One turn sends every row of this set to another row. A few are shown first. Where does it send the rows asked after them?
Q597: -1.23 -0.34 -0.93 -0.60 0.39 -4.58 2.66 -0.59 3.15 -0.50 -1.83 1.19 0.41
 2.71 0.84 1.54 -2.20 2.40 1.43 0.50 -1.97 2.29 -1.04 1.77 0.24 0.87
 1.73 1.99 -0.99 -2.27 2.42 3.63 1.69 1.21 1.84
Q722: 2.93 0.87 -3.02 -0.61 -0.01 -2.20 2.11 -1.02 -0.59 -0.45 -1.12 -2.31
 1.18 2.49 -3.36 -1.24 1.17 1.11 0.65 0.11 0.41 -1.69 -0.13 -0.04 1.92
 0.28 1.77 2.22 0.37 0.65 2.29 1.43 -1.30 -1.77 0.78
Q6: 0.67 0.40 -0.37 -1.09 2.13 -4.13 1.48 -0.88 1.61 -1.25 -1.15 -2.79 -1.08
 2.03 -1.46 -0.23 0.49 3.46 2.73 0.60 -0.25 0.40 0.35 1.11 0.71 -1.27
 3.02 2.65 -0.17 1.57 2.61 1.37 -1.17 -0.53 0.00
Q83: 2.48 -0.04 -2.00 -4.02 3.45 -1.52 2.85 0.25 2.45 -0.96 -1.36 -1.51 -0.45
 -0.48 -2.31 -1.56 2.27 2.87 -0.29 0.95 2.54 -1.21 2.62 0.87 0.35 -1.31
 0.88 0.21 0.26 0.65 2.08 -0.18 0.00 0.68 2.50
Q883: 1.77 -1.78 -0.99 -4.06 3.57 -1.19 3.55 1.28 3.44 0.54 -1.79 0.31 0.72
 0.10 -1.47 -0.46 -0.08 2.96 -1.55 -1.02 3.55 -0.65 2.59 0.63 0.10 -0.12
 0.51 0.06 0.03 -1.30 2.03 -0.42 0.20 0.21 4.29
Q237: 1.02 -0.13 -2.40 -0.24 -1.24 -3.10 3.20 -1.05 0.56 -0.10 -1.66 0.49 2.68
 4.16 -1.04 0.27 -1.62 -0.34 0.13 -0.61 -0.58 0.61 -1.94 1.42 1.14 2.26
 0.21 1.29 0.34 -2.76 1.38 2.97 2.71 -0.40 2.24
Q493: -2.31 1.31 0.23 -3.96 -1.26 -4.00 5.05 0.59 1.16 0.00 -2.15 -1.30 2.12
 0.68 -1.10 0.14 -0.16 0.95 1.58 2.67 -1.99 2.01 -1.20 2.00 -0.11 1.82
 -0.83 -0.34 -1.28 -1.88 2.13 2.39 2.78 -0.76 1.04
Q256: 1.04 -0.48 -0.46 -2.65 0.66 -4.37 3.48 -0.80 0.81 -1.49 -3.00 -0.46 1.24
 1.89 -1.62 -0.85 3.83 2.69 0.41 1.63 -0.60 0.99 -0.11 2.25 0.68 1.11
 -0.43 1.97 0.00 -1.47 0.05 3.07 1.46 2.37 2.81
Q884: -0.84 0.53 -0.59 -2.56 -0.84 -2.66 1.85 2.79 4.17 0.27 -3.27 2.64 2.93
 0.59 -0.74 -0.68 -1.76 1.79 -2.62 -0.61 0.07 -0.13 0.27 0.12 -0.78 1.76
 -0.59 1.73 -0.10 -0.90 3.07 -2.29 -1.30 -1.45 3.56
Q134: -0.94 -1.61 -0.45 -1.26 1.59 -3.37 2.66 0.76 4.32 1.20 -1.83 1.78 0.61
 2.06 0.87 2.09 -3.86 2.81 0.24 -1.16 0.21 1.74 0.22 0.70 0.22 0.69 1.83
 1.73 -1.01 -2.62 3.22 2.31 0.50 0.00 2.86
Q790: -1.00 3.17 -1.63 -1.96 -2.28 -4.19 1.97 0.67 2.80 -2.40 -2.93 1.33 1.82
 1.14 -0.51 -1.53 0.40 0.59 -0.15 2.37 -2.74 0.50 -1.22 1.76 -1.18 1.40
 -0.70 1.50 0.25 0.05 2.40 -0.52 1.61 0.84 1.30
Q307: 1.33 -0.65 -2.98 -0.67 -0.76 -1.43 3.34 0.38 1.77 1.53 -1.60 2.23 2.79
 2.42 -1.23 0.92 -2.78 0.68 -1.53 -1.46 0.60 -0.33 -0.27 -0.24 1.38 2.03
 0.58 1.36 -0.35 -3.26 2.65 2.22 0.37 -1.31 3.68
Q616: 2.24 0.49 -4.26 -1.34 0.89 -0.01 2.98 0.47 2.50 0.91 -0.36 0.87 1.12
 1.29 -1.35 0.23 -3.58 -0.16 -1.38 -1.19 1.97 -1.57 0.89 -0.50 0.79 0.23
 1.46 -0.25 0.12 -1.54 3.75 0.39 0.91 -1.39 2.38
Q343: 0.43 1.51 0.63 -2.62 0.70 -3.27 1.14 1.27 2.75 -1.83 -2.52 -1.85 1.54
 1.77 -1.95 -2.72 -0.17 1.18 0.02 0.06 0.95 -0.70 -0.19 1.54 -1.04 0.43
 0.17 1.17 1.20 2.38 2.53 -3.91 0.04 -1.73 0.87
Q84: 2.93 0.20 -2.51 -1.29 1.89 -0.90 2.29 -0.46 0.85 0.10 -0.26 -2.37 0.96
 2.50 -2.69 -1.09 -1.90 0.22 0.20 -1.47 2.92 -1.77 0.45 0.24 1.08 -0.13
 1.89 0.49 0.96 0.53 2.96 -0.61 0.53 -2.39 1.28
Q472: 2.01 2.01 -4.04 -0.27 -1.43 -2.90 2.67 -1.62 -0.29 -1.32 -1.00 -0.84
 1.37 2.74 -2.09 -0.78 0.45 -0.16 0.99 1.29 -1.51 -0.49 -1.26 0.92 1.38
 0.91 0.94 1.50 0.20 -0.87 1.91 3.22 1.59 0.10 0.65
Q985: 0.06 -0.87 -1.42 -1.81 3.06 -1.91 2.25 1.00 4.65 0.93 -0.90 0.68 -0.61
 0.56 0.16 1.23 -3.81 3.07 0.14 -1.20 1.68 0.26 1.62 -0.10 0.00 -0.83
 2.91 1.19 -0.99 -0.76 4.16 0.50 -0.99 -0.83 2.43
Q160: 0.70 -1.86 -1.07 -3.65 2.23 -1.90 4.17 0.93 3.79 0.30 -2.25 1.87 1.26
 0.72 0.07 0.34 -1.36 1.85 -1.64 -0.51 2.04 0.68 1.28 1.50 -0.15 0.89
 -0.49 -0.45 0.02 -3.20 1.53 1.06 2.81 1.64 4.77
Q139: 0.22 -0.81 -1.67 -2.84 0.43 -3.20 4.08 0.06 2.57 -0.51 -2.81 2.32 1.36
 0.98 -0.35 0.19 1.24 2.15 -1.04 1.34 -0.56 1.38 0.37 1.88 0.25 1.37
 -0.76 0.84 -0.45 -3.48 0.88 3.26 2.51 2.85 4.24
Q135: 2.08 0.45 -1.04 -3.31 2.31 -3.41 2.95 -0.90 0.98 -2.21 -1.76 -2.62 -0.08
 1.14 -2.27 -1.85 3.58 2.46 1.06 1.61 1.00 -0.23 1.00 2.22 0.40 -0.59
 0.44 0.89 0.67 0.69 0.62 1.13 1.54 1.64 1.68
Q708: -1.53 0.48 -0.75 -4.86 0.36 -1.09 4.90 2.60 3.23 2.03 -1.71 0.17 1.80
 -1.76 -1.23 0.86 -2.31 1.81 -0.73 0.95 0.77 0.34 1.42 -0.32 -0.11 0.98
 -0.01 -1.01 -1.81 -2.01 4.13 0.42 0.07 -2.50 2.66
Q100: -0.68 0.95 -0.06 -5.01 1.90 -1.15 4.38 1.84 2.54 0.83 -0.81 -2.82 0.71
 -1.12 -2.06 -0.44 -1.79 1.30 0.72 0.81 2.01 -0.12 1.35 0.50 -0.21 -0.18
 0.44 -1.52 -0.90 0.31 3.86 -1.33 0.98 -3.01 0.96
Q731: -0.43 0.94 1.12 -4.47 0.98 -2.66 3.89 1.05 0.56 0.45 -1.74 -4.28 1.23
 -0.12 -3.29 -1.17 1.40 2.44 1.52 1.30 0.78 -0.14 0.51 0.54 0.64 0.31
 0.67 0.48 -0.78 1.19 2.77 -0.03 -0.82 -3.11 0.32
Q947: 0.93 0.09 -0.96 -1.78 3.45 -2.42 1.63 0.01 3.42 -0.47 -0.45 -2.17 -1.39
 1.12 -0.77 0.13 -2.06 3.14 1.70 -0.35 1.75 -0.33 1.45 0.38 0.20 -1.80
 3.40 1.25 -0.24 1.26 3.93 -0.06 -0.95 -0.99 0.79
Q685: -0.26 0.59 -1.06 -0.45 0.26 -5.05 2.02 -1.23 1.81 -1.41 -1.62 -0.88
 -0.30 2.30 -0.39 0.43 0.43 3.19 2.39 1.32 -2.38 1.40 -0.84 1.29 0.66
 -0.13 2.26 2.97 -1.13 -0.31 2.33 3.56 -0.12 1.01 0.40
Q754: 0.03 2.26 -1.86 -3.06 0.30 -1.77 1.63 1.97 4.64 -1.05 -2.02 0.82 1.01
 -0.30 -0.87 -1.62 -1.91 0.88 -1.48 0.60 0.69 -1.11 1.14 0.49 -1.45
 -0.17 0.30 -0.05 0.44 0.90 4.12 -3.71 0.18 -1.15 1.85
Q370: -2.31 -0.56 1.00 -4.13 -0.69 -3.03 5.17 1.81 2.19 1.91 -2.54 0.10 3.10
 0.46 -1.06 1.08 -1.48 1.77 -0.20 0.73 -0.35 1.89 -0.34 0.74 0.28 2.70
 -0.80 0.15 -1.68 -3.07 2.53 1.72 1.34 -2.01 2.93
Q306: 0.01 2.20 -0.24 -1.97 -1.45 -4.35 1.33 0.99 1.83 -1.74 -3.35 -0.57 2.12
 1.33 -2.25 -2.39 2.35 2.03 -0.08 1.45 -1.67 -0.48 -0.69 0.80 -0.28 1.18
 -0.19 2.95 0.23 1.62 2.15 -1.44 -1.78 -1.00 1.25
Q773: -1.58 0.63 0.69 -2.18 -1.23 -4.02 2.24 1.53 3.52 -0.93 -3.45 1.51 3.25
 2.73 -0.01 -0.97 -1.83 0.55 -0.97 -0.14 -0.75 1.11 -1.50 2.03 -1.14
 2.40 -1.17 1.33 0.46 -1.21 1.97 -1.63 2.13 -0.33 2.78
Q138: -1.18 2.27 -0.51 -3.83 -1.01 -3.55 4.32 0.39 0.28 -0.40 -1.95 -2.63 1.30
 -0.51 -2.55 -0.80 2.30 1.99 1.78 3.41 -1.99 0.74 -0.28 0.68 0.64 0.71
 0.14 0.66 -1.51 0.01 2.72 2.18 0.05 -1.42 0.27

Q160 turns into -> Q139
Q884 turns into -> Q773
Q100 turns into -> Q708
Now find these:
Q597 turns into -> Q685
Q84 turns into -> Q616

One turn sends every row of this set to another row. A few are shown first. Where does it send the rows asked after them?
Q454: -5.75 -1.14 1.73 0.30 -0.73 1.70 1.26 -0.33 -0.34 1.63 0.39 0.26 -2.12
 -0.61 2.31 -2.26 2.87 0.60 -1.84 2.65 0.34 -0.68 0.18 -1.36 -2.95 -3.04
 4.45 0.47 0.56 -0.15 -0.47 1.11 -1.20 -0.30 -0.60 0.33 -0.98 -0.98
 -1.20 -0.05 0.93 -1.91 1.40 1.56 1.02 1.66 3.25 0.61 -1.78 2.16 1.88
 -2.47 -3.01 2.41 1.26 3.71 -2.13 3.27 0.03 2.29 0.65 4.40 -0.83 0.36
Q394: -3.92 -1.25 0.91 -3.08 -1.37 -1.04 -0.82 2.13 0.21 1.33 0.34 0.64 0.15
 0.89 4.59 -2.47 4.44 0.52 -1.59 1.03 -1.95 -0.13 -3.21 -2.30 -1.14
 -3.10 3.30 -2.63 3.10 -2.80 2.31 -0.85 2.14 0.19 -2.22 -1.30 0.00 0.23
 -0.70 0.43 -2.31 -2.00 0.08 1.14 -0.29 -0.10 4.14 -1.04 -4.07 2.48 1.31
 -1.64 -1.05 1.86 3.72 1.99 -3.71 3.31 -0.44 1.96 3.78 1.87 -1.98 -1.10
Q721: -2.18 -2.02 2.73 -0.78 0.07 -1.12 0.75 -1.25 -1.85 -0.67 -0.36 1.55 2.16
 -1.00 0.93 -2.31 1.19 -0.08 -1.66 -0.69 -2.17 2.07 -1.32 -2.25 -1.19
 0.13 4.06 -0.08 2.56 -3.38 -0.80 1.92 -0.75 2.17 -0.41 0.20 -3.04 -1.75
 -1.46 -4.21 -1.94 -2.97 1.73 1.06 1.42 0.67 1.73 1.66 -0.30 1.58 1.40
 -1.70 -1.59 2.50 0.06 1.11 0.36 1.20 -1.38 -1.26 2.15 -0.32 -0.63 1.48
Q942: -2.63 -0.93 1.32 -1.97 -1.53 0.21 -1.63 1.30 0.08 -0.27 1.13 1.71 0.52
 0.26 4.42 -1.59 3.82 -0.44 -2.76 2.14 -0.40 -0.20 -2.10 -0.66 -0.87
 -1.96 2.17 -1.94 2.17 -3.22 2.61 0.36 1.84 0.00 -1.57 -1.49 -0.19 -0.23
 -0.63 0.35 -0.76 -1.83 0.58 1.12 0.10 -1.73 5.25 -0.26 -5.34 1.82 1.52
 -3.22 -0.38 2.05 3.14 3.77 -3.31 2.30 0.52 2.02 4.37 1.51 -1.28 -1.00
Q584: -3.39 -4.27 4.17 -4.12 0.38 0.46 -0.69 1.81 -1.58 3.22 1.07 -2.26 3.35
 -0.64 1.14 -1.20 0.93 1.07 -1.60 0.62 -0.93 0.19 -0.51 -0.06 -1.70 2.91
 2.41 -2.28 1.87 -4.21 0.54 0.16 -1.19 1.51 -0.95 -1.21 -0.31 -0.75 2.11
 -0.71 -1.40 0.29 -0.77 -0.37 0.53 3.16 0.08 -0.47 -1.27 1.31 1.08 -3.36
 0.16 3.40 2.28 1.60 0.03 1.97 -3.72 0.23 0.23 -1.92 -0.64 -0.91
Q925: -4.20 -1.83 0.82 -0.43 -4.23 0.84 -1.17 -3.86 0.71 3.85 1.27 -2.78 1.62
 -1.59 1.74 -1.38 3.89 1.59 -2.43 -0.36 -0.14 -0.86 -2.31 -0.28 -2.22
 -0.44 3.52 -1.85 2.70 -0.05 -0.98 1.42 1.20 -0.29 -0.45 0.40 -2.99 0.67
 -2.34 -2.64 -2.14 -0.95 2.58 2.73 1.70 0.87 -1.63 1.19 -3.13 1.07 -2.21
 -2.11 -1.93 -0.87 1.35 1.05 -0.80 1.19 -1.47 -2.18 1.49 0.67 -3.23
 -0.28
Q693: -2.62 -3.86 3.41 -3.89 1.69 -0.44 -1.09 1.95 -2.45 3.62 2.29 -1.48 2.37
 -1.16 0.48 -0.80 -0.18 2.79 -1.32 0.60 -1.71 0.55 -1.51 1.11 -0.83 1.62
 3.36 -2.17 2.12 -3.87 -1.25 -0.39 -1.94 0.69 -0.59 -0.67 -1.13 -0.16
 2.23 -2.31 -0.70 1.06 0.11 -0.25 1.31 1.69 1.03 -1.19 -1.68 1.33 1.64
 -2.83 -0.56 3.56 2.35 1.71 1.10 3.03 -1.47 -0.82 1.83 -0.89 -0.73 -1.57
Q513: -4.18 -0.75 -1.27 -0.82 -1.50 0.09 -1.64 -3.78 0.75 3.78 2.17 -0.09 2.26
 -1.04 0.64 0.67 1.04 -0.95 -1.77 0.56 1.65 -0.75 -1.99 -0.87 -0.75
 -0.87 2.57 -3.83 0.65 -0.16 3.02 -0.57 2.87 0.82 2.44 -1.84 -0.47 3.50
 -0.31 -0.93 -1.32 -0.14 -1.02 2.19 1.83 1.81 -1.07 -0.94 -1.77 2.92
 0.62 -2.60 0.43 2.51 0.62 1.81 -1.02 5.35 -0.37 -2.05 1.81 1.74 -2.67
 -0.82
Q468: -5.05 -0.43 0.92 -2.10 -0.69 1.60 0.21 -1.83 1.60 1.60 -1.45 0.89 -0.08
 0.67 4.55 -3.19 2.95 1.01 -0.60 1.58 0.68 -1.40 0.63 -0.41 -2.38 -3.36
 4.05 -0.60 -0.14 -1.52 -0.96 0.55 -1.92 1.05 -2.89 -1.21 -2.59 -1.17
 -0.76 -0.10 0.75 -1.59 0.54 1.83 1.48 2.52 1.88 -0.42 -2.27 2.45 -0.54
 -3.26 -2.24 2.17 2.81 4.09 -1.78 3.16 -0.21 1.22 1.63 4.49 -0.37 -0.78
Q329: -4.00 -1.31 0.07 -1.55 -0.63 0.02 -1.43 -2.95 0.33 2.19 1.84 0.01 1.61
 -0.39 1.24 0.88 1.53 -0.40 -1.34 -0.44 2.45 -1.74 -2.25 -2.12 -1.65
 -0.82 3.16 -4.23 0.89 -0.27 1.72 1.00 2.18 -0.39 2.57 -1.80 -1.04 3.36
 -1.15 -1.46 -2.09 1.30 -1.01 2.08 1.16 0.47 -3.00 -1.49 -2.17 2.59 0.90
 -2.78 -2.12 3.60 0.22 -0.22 -1.75 5.32 -0.84 -0.20 3.59 1.89 -1.85
 -0.47
Q740: -4.15 -1.50 -1.97 -0.35 -1.85 0.46 -1.01 -3.52 0.18 2.74 1.28 -2.04 1.89
 -1.17 3.27 1.71 1.04 -1.82 -2.70 0.08 1.68 -1.04 -1.60 -1.14 -1.70
 -0.95 1.91 -5.04 0.76 -0.44 0.71 1.10 2.49 0.14 1.91 -1.08 -0.96 2.74
 -0.80 -1.35 -0.61 0.15 -1.86 2.47 1.32 1.72 -2.37 -1.47 -1.65 2.80 0.92
 -4.10 -0.41 3.33 0.99 1.56 -1.10 3.30 0.03 0.22 2.28 2.79 -0.97 -0.61
Q523: -1.81 -2.66 2.56 -1.06 -0.31 -0.05 0.64 0.19 -1.92 -1.10 -1.37 0.91 2.95
 -2.15 -0.17 -3.14 2.59 -1.05 -1.33 0.19 -2.03 0.07 -0.75 -1.19 -1.54
 0.01 2.69 0.25 2.46 -1.11 -0.68 1.80 -1.31 4.73 0.82 -1.30 -0.80 -1.95
 -0.65 -2.62 -1.55 -0.28 2.28 1.60 2.47 -0.63 1.33 0.45 -0.25 2.34 1.53
 -3.76 -1.44 2.72 1.89 1.98 -1.19 1.67 -1.34 -1.64 0.35 -0.16 -1.02 1.30
Q730: -3.76 -1.55 0.32 -2.29 -2.40 0.91 0.91 -4.00 0.32 3.30 1.06 -1.49 2.35
 -0.31 2.35 -0.01 2.27 2.28 -0.83 -1.50 2.26 -0.24 -1.42 -0.24 -2.48
 -0.05 4.34 -0.17 3.96 1.67 -0.29 0.55 0.18 -0.14 -0.52 2.15 -2.33 1.54
 -1.30 -2.30 -1.83 0.16 1.62 2.43 2.60 0.91 -1.49 1.48 -3.70 0.84 -2.22
 -3.20 -1.90 0.55 1.08 1.38 -2.29 0.82 -1.28 -0.09 1.24 1.26 -1.69 1.73
Q710: -3.68 -1.16 3.44 -3.13 -0.74 0.94 -1.88 1.76 0.53 0.26 0.54 -0.45 0.82
 1.50 4.04 -2.29 3.09 1.09 -2.88 1.44 -0.43 -0.19 -2.79 -2.28 -1.21
 -3.44 3.14 -2.38 2.72 -2.79 3.15 -0.41 2.28 -1.66 -0.90 0.00 -0.62 0.49
 0.83 0.87 -1.23 -2.90 0.58 0.97 0.61 -0.85 5.03 -0.12 -3.60 2.20 1.52
 -3.13 -2.76 2.76 3.83 2.10 -3.93 2.96 0.40 0.63 3.65 1.72 -1.22 -0.95
Q588: -2.41 -4.34 3.08 -3.00 0.78 0.56 -1.10 1.34 -1.44 3.70 0.78 -1.60 2.24
 -2.80 1.39 -0.53 1.75 1.53 -1.89 0.95 -1.68 -0.10 -0.61 0.42 -1.11 1.82
 0.83 -1.28 3.15 -3.41 -0.32 0.69 -2.12 1.53 -0.63 -0.14 -1.47 0.52 2.16
 -3.34 -1.94 -0.70 -1.20 -0.36 0.45 1.34 0.14 -0.56 -2.36 0.63 1.07
 -3.03 0.09 2.29 3.73 1.55 0.96 1.69 -2.70 1.55 2.13 -1.91 -1.44 -0.79

Q329 turns into -> Q693
Q588 turns into -> Q942
Q454 turns into -> Q730
Now find these:
Q584 turns into -> Q394
Q468 turns into -> Q925

